128 stands for zero in the data rows.
Here are some points:
(139 158 075 247 183 187 134 072 142 255 068 000 075 245 092 055)
(145 079 120 200 156 113 161 089 206 112 009 000 080 121 139 122)
(162 103 098 213 166 174 060 137 128 203 093 000 098 255 055 196)
(137 161 043 088 074 141 166 089 151 207 160 182 123 071 133 070)
(100 144 093 122 146 146 158 114 186 140 093 016 094 169 076 108)
(114 120 131 126 113 131 143 097 108 093 133 161 146 159 134 161)
(049 139 115 154 127 122 125 124 146 115 095 141 133 087 135 117)
(138 166 126 254 099 159 095 092 165 209 000 000 076 217 134 012)
(114 120 109 129 071 129 081 152 112 095 127 114 173 059 063 105)
(179 143 077 143 101 120 179 089 136 131 098 220 128 100 103 144)
(236 090 216 074 049 095 067 085 071 131 204 230 138 073 188 078)
(062 113 092 214 164 155 160 075 151 194 091 108 135 125 124 074)
(151 071 101 173 191 154 136 130 132 157 065 069 130 168 129 156)
(063 087 129 102 104 110 186 120 151 083 151 177 205 045 111 120)
(163 108 166 107 173 164 121 138 098 099 116 123 166 097 117 140)
(107 104 129 147 174 160 142 099 149 107 132 115 159 138 135 185)
(090 149 103 198 119 118 140 108 114 073 136 104 141 136 134 147)
(130 195 119 065 117 138 141 133 107 125 162 137 112 113 100 141)
(138 124 154 017 106 090 106 103 125 075 154 220 169 147 148 188)
(165 134 118 050 084 127 112 097 196 146 163 155 111 123 111 137)
(142 115 100 193 224 189 161 159 157 107 030 000 106 222 090 127)
(101 078 080 098 054 160 172 078 126 131 168 096 175 178 121 166)
(160 115 137 125 173 142 167 171 149 113 074 050 092 191 117 129)
(139 113 145 105 148 088 118 134 168 100 126 076 120 115 113 095)
(170 085 151 037 151 098 150 223 095 110 210 211 149 174 127 230)
(142 192 117 128 076 158 042 122 072 148 144 186 128 070 091 092)
(164 157 157 081 134 078 125 195 120 131 141 206 098 115 130 122)
(119 124 094 249 199 164 092 131 118 238 055 033 081 255 106 053)
(151 112 127 039 107 078 136 177 145 079 158 217 121 081 153 255)
(113 168 107 136 081 143 084 160 092 173 165 115 105 224 089 131)
(145 135 102 073 123 109 154 145 152 065 074 146 131 062 116 195)
(174 131 180 000 098 052 163 138 119 062 219 255 191 000 185 189)
(144 118 128 054 098 106 088 135 117 122 224 202 154 127 136 166)
(082 090 135 244 153 146 125 092 167 218 040 000 092 255 134 106)
(181 111 119 179 192 165 093 145 161 171 105 035 122 230 118 196)
(188 112 156 170 176 235 087 122 107 180 107 000 093 239 069 137)
(072 102 090 063 124 108 136 111 113 100 180 194 173 092 085 155)
(120 186 090 115 079 119 108 105 077 163 161 083 095 140 081 140)
(042 172 115 051 088 078 155 169 154 086 194 171 131 125 125 133)
(199 083 126 255 127 138 131 106 133 177 031 078 094 156 161 086)
Here are 12 more points, each followed by its number:
(141 107 149 092 109 149 157 065 141 135 138 120 135 084 114 118) 0
(173 107 135 094 102 128 143 075 119 085 096 163 143 028 146 153) 1
(135 052 134 125 126 133 118 080 112 124 149 154 156 135 089 145) 2
(124 116 162 117 140 107 185 061 178 095 088 142 074 172 169 091) 3
(105 169 110 061 067 076 181 145 117 036 138 255 164 039 108 135) 4
(119 176 150 120 055 117 082 165 073 090 205 153 155 061 086 157) 5
(139 075 091 147 116 177 113 090 111 167 121 156 144 104 070 156) 6
(124 088 121 255 208 214 086 133 163 182 081 000 088 254 056 112) 7
(137 094 096 182 100 113 103 145 075 118 081 105 141 255 097 095) 8
(194 175 144 120 128 099 121 174 105 126 085 175 099 125 180 128) 9
(167 137 133 078 136 092 109 153 087 111 120 189 084 060 144 112) 10
(123 116 148 062 139 084 255 155 137 078 155 233 110 106 191 117) 11
Which three of these numbered points are nearest to each point below, ignoring the direction in which the first points spread most? Their numbers follow each, nearest first.
(144 081 148 071 071 088 109 136 108 061 205 216 168 097 130 138) > 2 7 8
(139 164 121 033 138 082 142 170 111 152 167 199 124 025 114 144) > 10 9 0
(132 222 084 119 070 136 096 161 090 154 161 096 083 145 058 127) > 5 10 4
(144 093 109 183 103 096 137 102 123 153 080 091 073 241 146 131) > 8 3 2
(131 113 148 087 162 125 079 174 100 120 226 250 171 049 126 165) > 7 6 2
(104 149 150 160 186 147 191 124 156 157 101 120 084 160 143 106) > 11 3 0
(133 130 114 206 191 171 091 149 153 155 080 023 138 169 079 137) > 7 5 2
(097 123 116 182 135 111 153 138 138 107 084 098 125 148 136 088) > 4 10 11
(157 138 150 136 135 130 169 072 174 171 125 125 049 124 168 038) > 3 0 10
(160 139 152 143 146 114 128 079 123 135 132 154 143 226 170 095) > 3 8 2
(099 118 103 131 101 098 106 145 120 135 139 167 143 142 165 096) > 8 10 4
(139 142 069 136 166 136 114 141 130 122 113 132 166 093 084 139) > 6 4 7
(047 250 093 170 204 110 154 103 160 111 089 069 162 179 143 108) > 4 3 11
(149 149 097 132 149 128 107 206 069 137 197 255 137 109 188 153) > 9 10 7
(110 158 166 134 149 135 126 173 108 181 151 115 108 173 178 116) > 9 10 7
(089 084 101 164 255 148 138 058 110 180 084 036 127 226 098 074) > 2 0 7
(142 056 139 255 226 228 072 110 168 235 085 008 088 255 107 124) > 7 2 6
(163 141 122 089 120 132 160 100 141 090 077 149 091 071 128 161) > 1 0 10
(113 207 108 217 185 156 119 172 155 178 091 079 097 254 124 119) > 9 7 4
(037 116 118 243 176 194 100 110 174 245 071 000 109 255 055 146) > 7 2 6
(108 138 122 104 113 152 087 147 114 106 147 169 154 123 138 135) > 7 5 2
(084 143 113 111 131 116 147 164 163 093 066 093 117 178 126 128) > 4 3 11
(154 091 165 133 147 139 143 137 070 138 088 079 073 226 109 152) > 8 2 7
(143 142 123 133 162 143 120 141 151 079 096 089 157 062 130 177) > 1 0 4
Now 12 new points, numbered from 0 again:
(097 141 061 041 076 121 142 113 091 042 198 232 178 000 140 158) 0
(044 140 075 134 088 159 091 172 104 111 166 116 156 159 040 158) 1
(148 138 069 173 126 165 146 110 158 209 078 054 066 243 129 059) 2
(116 209 124 172 177 127 124 182 105 162 092 083 130 165 128 104) 3
(117 127 137 095 068 149 091 134 126 093 208 225 109 088 148 073) 4
(106 131 154 162 094 118 153 100 138 136 088 087 108 122 073 081) 5
(116 155 157 143 111 094 138 150 096 152 113 101 118 137 118 100) 6
(233 099 164 032 100 077 156 146 117 089 145 231 128 050 246 166) 7
(136 111 143 105 168 129 161 166 172 089 147 089 124 108 121 146) 8
(144 147 158 086 151 177 106 151 142 106 234 116 140 016 142 127) 9
(147 122 130 122 100 141 148 165 110 090 076 119 119 039 128 129) 10
(122 108 129 079 071 062 112 163 086 061 193 255 171 067 141 140) 11
Which three of these numbered points are nearest to each point below, ignoring the direction in which the first points spread most? Their numbers follow each, nearest first.
(129 069 144 092 106 076 124 152 120 071 190 234 184 100 176 140) > 11 6 8
(082 087 075 186 193 214 115 098 119 151 056 000 137 248 008 144) > 1 0 8
(180 114 165 062 065 124 081 164 111 068 130 197 146 064 126 162) > 10 11 6
(150 073 109 177 199 144 164 163 179 143 060 002 111 167 140 147) > 8 10 7
(122 156 044 191 149 209 196 082 145 155 060 000 099 178 031 147) > 0 5 8
(142 047 153 238 224 180 103 150 160 211 072 031 123 094 115 048) > 9 8 10
(068 117 126 203 135 155 114 091 187 156 046 000 126 191 095 090) > 5 6 11
(162 149 104 255 193 225 124 096 185 248 002 000 039 255 094 084) > 2 6 5
(139 145 199 058 108 096 120 163 156 109 218 188 150 030 182 080) > 9 6 4
(126 172 082 106 132 141 139 158 102 101 171 155 168 132 085 176) > 1 3 0
(094 123 135 095 160 118 174 166 174 087 080 048 120 154 131 153) > 8 10 6
(034 088 141 178 111 166 134 102 151 154 124 133 127 119 142 057) > 4 5 11
(111 179 086 096 084 070 170 067 037 101 205 255 143 024 183 154) > 0 11 6
(101 159 049 147 119 094 119 101 139 112 140 101 098 110 066 127) > 0 5 11
(122 090 145 057 049 090 118 125 102 069 207 255 182 091 165 163) > 11 4 6
(163 137 167 056 133 131 150 127 175 074 088 039 130 138 157 165) > 8 10 7
(156 109 138 072 106 096 128 145 084 076 185 255 159 089 188 151) > 11 6 2
(100 172 120 208 112 170 094 139 101 208 138 000 068 255 095 076) > 6 4 2
(133 097 113 255 194 211 144 088 178 250 040 000 072 255 125 045) > 2 4 6
(068 186 100 107 121 117 155 146 190 109 164 128 129 227 120 128) > 2 3 8
(119 140 139 115 223 104 124 187 122 126 167 190 139 178 162 108) > 3 11 6
(139 109 138 146 160 160 168 099 232 194 070 000 102 180 106 125) > 8 5 2
(187 128 130 044 148 120 125 106 091 120 154 255 134 057 201 149) > 7 2 11
(085 172 118 078 046 104 096 126 123 159 056 153 133 109 174 159) > 6 2 5
